In the rows, 128 means zero.
One turn moves every row onto another: examples first, then more rows asked:
Kibu: [121  99 128 127 128 121 104 116 115 110 189 112 156 117 120]
nogu: [134  97  75 138  90 130  91 119 127 120 104 100 160 159 126]
rika: [119 114 144 166 120 149 127 164 113 126 101 110 170 125 116]
vam: [127  88 170 111 106 116 100 113 146 101 105 146 170 147 113]
lolu: [131 127 149 156 116 134 113 109  94 116 122 171 158 116 117]
dep: [126 125 124 106 137 114 107 108 122 113 178  99 144 124 133]
rafis: [137  81 108 125  88 108  92 120 115 121 102  86 139 137 108]
Delu: [126 121 146 170 104 140 124 152 109 133  88 104 165 134 112]
Lus: [133 164 119 153 132 119 114 116 124  99 166 114 146 147 126]
Revav: [126  83  76 134 119 132 105 146 145 103 117 116 175 151 121]
Zug: [142 165 123 162 127 103 106 116 130 105 151 111 142 156 118]
livi: [133 134 130 188 116 106  98 126 124  99 162 124 152 144  99]
kiv: [129  85  75 143 105 128  88 140 136 114 111 110 167 152 126]
Fugul: [126 147 123 163 134 128 112 124 116  98 178 124 154 137 120]
bez: [129  89  80 122 118 138 124 127 148  90 123 113 181 156 121]
sudes: [144 123 135 133 113  71  87 108 140 117 144  89 136 138 107]
Tov: [137 137 128 111 125  88 101 106 133 115 157  89 135 137 130]
tovap: [125  81 104  94 133 133 131 133 129  93 134 100 157 127 123]
Besen: [133 145 149 138 112 140 145 131 119 119  89  95 163 147 119]
goke: [133 135 150 157  99 137 133 134 114 130  85  94 159 142 114]
nibe: [129 133 125 181 123 121 105 130 116  99 172 126 158 138 111]
gomol: [125  85 135 151 115 105  88 122 119 110 175 113 159 118 103]
lif: [139 128 157 157 114 117 112 104 110 106 112 167 162 126 102]
ziso: [124  90 167 111  93 140 102 101 122 109 118 147 171 143 120]
vori: [118  63 103 117 124 132 111 152 120 105 131 105 155 116 117]
kod: [128 146 137 143 131 134 110 118  92 123 120 164 150 115 137]
Rufo: [143  99 111 104  93 111 114 104 121 110 103  79 142 145 113]
Rutef: [127 137 149 134 128 151 153 143 123 113 101 104 171 137 122]
sazep: [136  99  84 114 105 138 124 108 141  96 117 104 173 163 122]
raf: [141 152 146 137 143  98 112 128 130 114 101 155 150 129 124]
Pesi: [145 138 160 150 124  98 115 115 127 105 100 159 159 132 104]
zapo: [139  96 139 153 109  84  82 115 132 113 156 105 147 129  95]
safu: [118  98 153 109  97 150  89 106 106 126 118 143 157 136 141]
Gepu: [119 110 144 101 112 136  79 123 117 136 110 140 147 134 155]
togam: [125  61 103 134 100 118  90 141 112 115 115 100 147 124 110]
lapof: [132 153 138 133 145 117 107 128 115 122 109 157 146 120 139]
Lurav: [121 121 147 146 134 154 146 161 119 117 104 110 175 126 122]
zegi: [121 109 144  99 125 117  80 142 139 126 100 138 149 137 150]
fuma: [138 103  80 124  88 135 110 102 132 107 107  97 164 166 123]
Finov: [139 151 127 179 117  95  97 122 130 106 150 113 144 151 105]
Ruz: [127  99 159 104 123 106  89 137 155 110  99 143 160 147 126]
san: [136  97 107  84 115 121 133 109 131  97 116  85 148 142 120]

vam turns into ziso
tovap turns into san
Now find these:
Lurav turns into Rutef
kiv turns into Revav
Tov turns into sudes
lapof turns into raf
Lus turns into Zug

One turn moves every row onto another: examples first, then more rows asked:
Nolom: [126 127  74 173 127 148 114 111  67 137 126  74 101 157 157 149 108 108
 113 103 112 102  89 117 135 117 142 175 124  87 118 120 117 157  90 120
 103 119 148 162 107  97 122 136  94 142 142]
gude: [121 117  81 173 139 148 119 107  70 124 125  72  96 148 159 135 109  97
 112  95 117 100  87 112 134 116 149 177 120  89 124 123 125 146  84 118
  99 101 148 158 120 108 130 136  89 140 141]
fusak: [141 114 100 175 110 137 131 143  76 157 191 106 138 152 147 165 103 138
 130 162  74  76 136  95 135 113 139 158 117 150 179 142  95 168  87 119
 140 149 148 133 162 148 108 103 145 155 124]
vutut: [124  90 121 132 113 118 178 114 127 109 163 102  80 144 139 169 111 125
 129 131  99  82 118 118 142 102 152 158 106 127 145 148 124 111  75 182
 160  85 126 140 141 139 136  69 142 160 134]
Lurek: [135  88  78 149 118 101 148 109 141 119 151 114 101 151 135 173 124 154
 141 132 105  90 144 130 137 101 140 152 136 160 140 141 124 129  91 171
 142  77 113 118 109 121 127  77 106 163 136]
delob: [125 107 121 170 123 164 127 102  86 125 126  84 100 147 154 139 112  90
 100  88 122 102 100 100 142 105 155 167 121  70 125 133 131 127  55 139
 118  94 147 147 118 123 141 125  95 167 137]
Fopa: [135 116 100 153  81 141 143 102  97 146 139  54 106 142 116 145  99 113
  84 153 168 112 103  80 150 128 120 123 113  97 179 123 108 145  73 150
 110 137 137 139 151 122 131  73 138 123 128]
likor: [139 135  48 163 120 131 146 140  98  97 172  76 114 153  98 148 118 159
  96 112 153  79 115 102  92 125 165 143 106 155 186 146 101 156 103 136
 103 138 142 144 113 114 138 126 112 154 151]
Tev: [158  89  98 181 128 129 170  92 131 126 138 100  76 157 165 172 145 139
 144 122  93  95 122 109 133  96 128 156 112 134 137 146 134 128  87 159
 151  64 128 150 123 148 147  97 120 141 134]
Mumog: [114  72 147 136 137 128 150 134  75 116 161 128 129 167 132 169  87 144
  88 116  87 115 155  97 144 118 139 166  96 123 147 153 120 166  76 140
 125 146 128 118 141 149 105 127 108 132 137]
Goso: [135 127  45 165 128 132 140 140  99  87 171  69 106 156 100 149 132 149
  97 114 156  69 117 104  96 126 160 137 115 165 189 144 109 155  97 130
 100 120 137 130 117 122 145 121  95 155 149]
tolif: [150 112 117 183 119 114 111 123  84 147 169 115 152 143 169 118 101 132
 116 129  86  89 137  93 129 125 125 176 106 155 184 140  92 144 116 123
 130 116 120 143 115 115 124 122 166 152 125]
mag: [141  65 161 174 121 113 105 135  92 129 151 103 127 159 159 159 119 149
  86  95 115  92 143  75 115 125 141 169 102 130 189 166 104 132 107 142
 132 101 137 160 137 156 139 137 124 139 120]
kabag: [148 141  59 188 127 140 121 130 123  89 162  81  99 158 120 171 145 161
  83 100 139  69 126 106 105 114 155 144 125 147 159 157 124 157  77 139
 106 103 132 134 116 128 159 133  84 169 138]
res: [117  89 132 181  88 137 104 129  89 131 170 112 123 137 147 180 136 169
 102 119 108  97 149 103 142 110 121 174 122 154 158 144  91 193  85 117
 125 114 121 108 149 156 132 100 114 128  94]
zet: [129 108  93 145  90 133 142 107 102 129 136  54  97 144 110 141  94 107
  80 152 161 111 100  82 152 131 123 123 111 103 173 126 117 144  60 155
 104 124 134 122 164 127 129  71 126 119 122]
fozuf: [133 106  95 140  85 138 136 105 133 114 142  85 107 135  98 148  91 132
  69 136 167 117 126  86 147 113 151 120 110 120 151 137 125 150  50 164
 102 118 123 106 155 130 127  72 126 148 128]
ronok: [141 105 102 174 137 114 131 103  85 159 147 123 135 160 162 137  86 152
  98 149  68 108 120  88 136 142 127 169  93 137 171 144 104 150  92 165
 146 159 149 136 150 140 115 124 139 122 143]

ronok turns into fusak
Nolom turns into Fopa
Now find these:
zet turns into Goso
kabag turns into delob
Mumog turns into res
Tev turns into vutut

One turn moves every row onto another: examples first, then more rows asked:
fori: [135 162 138 144 135 148 107 126 132 125 139 138 125 143 141 103 107 161
 124  98 133  86 112 120 138 149 131 133 129 137 134 130 170 114 163 108
 155  99 109 149 119 155 131 137 147  78]
biga: [149 112 125 138  92  90 132 117 129  84 131 120  93 129 161  90 121 163
 124 109 114 131 143 145 135 139 116 132 140 132 117 150 129 140 112  97
 167  97 126 108 161  81 154 159 109 146]
Mik: [128 165 132 134 141 130  92 130 137 124 137 137 135 142 140  99 107 171
 116  82 153  90 104 111 136 142 128 121 137 133 139 122 172 109 156 106
 162  97 119 148 124 145 138 132 158  88]
Tir: [144 152 132 152 135 129  96 131 135 125 130 135 135 136 147 104 106 163
 123  92 147  92 109 107 148 150 139 125 131 135 142 120 171 121 150 101
 161 102 122 152 122 153 127 134 158  80]
Tode: [115 109 130 133 114 126 134 139 137  87 126 134 124 118 155 102 138 121
 129 120  86 132 101  87 138  92 136  95 132 107 154  93 157  94 147 130
 159  89  98 138 160  94 156 116  87 151]
fipel: [135 169 127 132 128 137 106 127 132 131 127 137 130 140 144 106 103 176
 126  92 145  88 118 113 137 144 129 116 136 149 132 123 172 110 157 100
 155  95 123 155 124 147 127 135 164  92]
nak: [112 112 114 143 134 122 133 144 138 102 124 131 119 110 144 106 133 118
 117 114  75 137 106  96 128  83 140 102 129 106 166  81 151 105 139 127
 161  76  91 136 151 105 157 129 101 136]
Vokag: [114 125 120 154 124 125 127 129 155  91 127 142 111 115 154 105 129 119
 131 120  79 135 102  81 123 106 144 101 138 110 167 100 140  96 158 133
 151  95  92 142 158  90 150 114  90 140]
Dap: [152 158  98 129 138 147 175 125 142  87 121  99 134 134 115  68  68 145
 137 133 137 148  96 122 105 128  81 127 130 128 168 114 167 154 116 120
 136  98 130 134 164 128 136 111 162 109]
Zaveg: [168 126 128 126 169 100 122 116 143 148 161 121 151 136 120 107  82 197
 126  95 112 150 145 107 169 158 116  91 106  97 110 112 138 119 142  74
 137 110 108 126 166 102 152 134 125 125]
Kozi: [147 121 129 146  97  86 129 113 125  85 139 124  98 137 160  88 124 163
 135 102 120 121 143 144 119 136 126 142 137 123 126 141 140 142 109  90
 163  95 130 107 161  75 163 154 111 139]
Tema: [171 118 133 118 165  96 127 117 147 142 157 117 131 132  98 108  87 201
 131 100 102 129 130 117 175 163 101  80 119  91 109 125 140 125 150  78
 142 106 105 130 169 101 143 123 124 128]
karam: [167 124 148 128 172 116 125 124 134 141 154 126 149 119 122 115  78 194
 121  87 117 143 135 108 177 156 109  84 122  99 118 107 130 129 147  72
 141 104 100 123 174  92 132 133 119 138]
Lok: [168 129 133 132 163 109 129 126 150 146 144 125 141 119 106 110  93 205
 125  86 107 148 136 104 175 153 107  85 116  97 109 118 132 132 149  70
 129 100 103 134 164 100 118 114 123 126]
butim: [130 165  80 113 141 120 149 128 120  73 117 123 123 148 109 126 111 156
 143 101  85  83  86 113 158 138  71 125 131 108 116 115 137 115 152 123
 148  92 144 101 189 113 129 131  93 115]
Tus: [178 128 138 129 160 109 120 126 135 151 157 115 144 117 106 101  91 199
 118  99 115 140 137 111 174 164 119  89 119 112 103 116 142 137 149  75
 130 106 104 130 169 101 141 117 125 127]
Nodu: [136 153  81 110 128 121 161 123 113  72 115 139 128 162 108 125 117 149
 137 105  91  84  89 112 152 141  71 111 130 118 128 130 146 110 159 133
 144 100 139 103 185 124 124 130 100 126]
mepog: [137 171  93 100 132 127 157 114 113  70 119 133 128 162 102 123 107 152
 139  97  88  88  94 107 154 127  75 112 122 108 124 130 139 109 143 131
 148 101 145 105 190 124 135 135 100 123]
Muta: [164 130 135 121 182 110 124 122 148 137 169 123 132 126 107 101  79 183
 115  95 110 139 154 110 173 158 109  78 112  92 118 109 136 123 141  81
 140  97 110 136 162  95 139 110 111 128]
dopi: [112 125 124 136 116 126 126 142 139  98 114 140 104 124 158 112 134 123
 130 116  85 129 113  79 126  91 140  85 125 114 162  91 142  95 154 121
 162  85  85 139 160 106 155 120 104 131]
rab: [162 147 101 127 131 121 156 125 138  88 116 105 129 118 121  62  61 144
 141 147 137 147  93 128  95 130  93 135 126 133 165 111 155 151 109 120
 140 108 148 129 162 140 133 119 143 113]
fugu: [145 148  82 129 126 154 161 126 143 100 124 106 140 129 107  76  70 138
 139 150 127 146  96 122  98 129  85 132 130 128 168 109 158 152 121 113
 137 108 148 129 159 137 126 118 147 113]
zut: [158 124 114 131 101 100 115 113 124  78 140 125  94 128 162  90 113 165
 117 108 127 125 152 142 126 131 126 132 143 136 118 140 137 153 110  93
 174  94 129 112 161  84 155 159 103 138]
fenol: [160 152 105 122 135 147 168 115 139  93 130 110 128 122 107  69  68 145
 125 155 127 143  91 121  93 123  89 131 127 122 157 109 150 161 116 113
 131 104 141 136 156 128 124 130 159 120]
kek: [150 142 115 119 144 148 164 126 140  94 132  95 137 121 115  58  67 146
 149 135 113 159 101 130  98 134  88 133 124 137 162 111 156 157 120 125
 143 109 141 119 169 132 131 109 148 108]
moz: [152 116 119 146  95  87 114 111 121  84 127 118 105 137 167 105 115 164
 127 100 125 121 139 145 126 135 127 130 139 129 118 140 131 142 106  84
 162  99 130 108 159  82 156 143 100 143]
zavon: [176 129 139 122 159 103 110 123 148 146 158 116 146 127 110 116  72 201
 113  98  99 137 129 107 164 155 114  89 124 100 106 105 136 132 149  85
 146 106  98 125 185  91 144 121 126 121]
vute: [163 139  90 123 123 146 159 121 144 105 121 113 134 124 110  62  64 137
 147 139 130 150  97 127 109 127  84 119 142 134 166 106 166 160 116 121
 134 113 146 122 168 121 118 117 144 111]
zogab: [113 117 119 151 120 127 141 121 147  93 114 137 113 115 163 115 128 129
 120 119  81 135 113  91 133  99 140  87 137 111 155  97 148 100 151 126
 164  74  90 126 161  92 152 114  84 145]
zufo: [128 162  85 106 139 135 155 124 118  76 108 129 120 161 107 121 104 153
 137 106  92  80  98 100 149 135  69 106 133 113 121 113 142 100 141 122
 141 100 141 109 197 124 126 132  99 112]
Pozok: [116 111 125 157 121 134 128 136 131 108 110 149 123 125 165 105 123 125
 123 131  84 140 108  90 127  92 136  91 137 110 155  95 138  97 142 129
 162  76  87 127 155 105 147 119  93 146]
didin: [164 148  99 126 140 157 168 127 134 104 131 105 136 125 108  70  76 140
 145 134 133 166  92 127 101 128  93 130 140 129 159 124 154 146 110 112
 137 110 144 137 167 124 117 124 156 108]
mopet: [115 104 115 150 119 137 136 136 144  95 121 153 126 118 153 108 121 125
 127 119  85 135  99  90 137  91 132 107 134 119 173  92 146  86 140 130
 163  77  95 136 162  85 149 116  94 133]

zavon turns into Vokag
nak turns into kek
Tus turns into zogab
Now find these:
butim turns into fori
Tema turns into dopi
karam turns into mopet
Zaveg turns into Tode
Tir turns into biga
fipel turns into moz
vute turns into Lok
Mik turns into Kozi

